x =
[[127 131 107 128 134 130 123 128 130 132 128 129 112 136]
 [127 131 107 128 133 130 123 128 130 131 128 129 113 136]
 [127 131 108 128 133 130 124 128 129 131 128 129 114 136]
 [127 131 108 128 133 130 124 128 129 131 128 129 114 136]
 [127 131 107 128 133 130 123 128 129 131 128 129 113 136]
 [127 131 108 128 133 130 124 128 129 131 128 129 114 136]
 [127 131 108 128 132 130 124 128 129 131 128 129 115 136]
 [127 131 107 128 134 130 123 128 130 132 128 129 112 136]
 [127 131 107 128 133 130 123 128 130 131 128 129 113 136]
 [127 131 107 128 133 130 123 128 130 131 128 129 113 136]
 [127 131 107 128 133 130 123 128 129 131 128 129 114 136]]
Rows and columns are numbered from 0.
Which number is the bottom-left entry? 127
Which number is the entry at row 0, column 1? 131
The top-left entry is 127
The entry in row 1 and column 0 -> 127
Which number is the entry in row 0 and column 2? 107
Which number is the entry in the top-right corner? 136
Which number is the entry in row 2 and column 2? 108
Which number is the entry in row 1 and column 1? 131
Which number is the entry in row 2 and column 0? 127
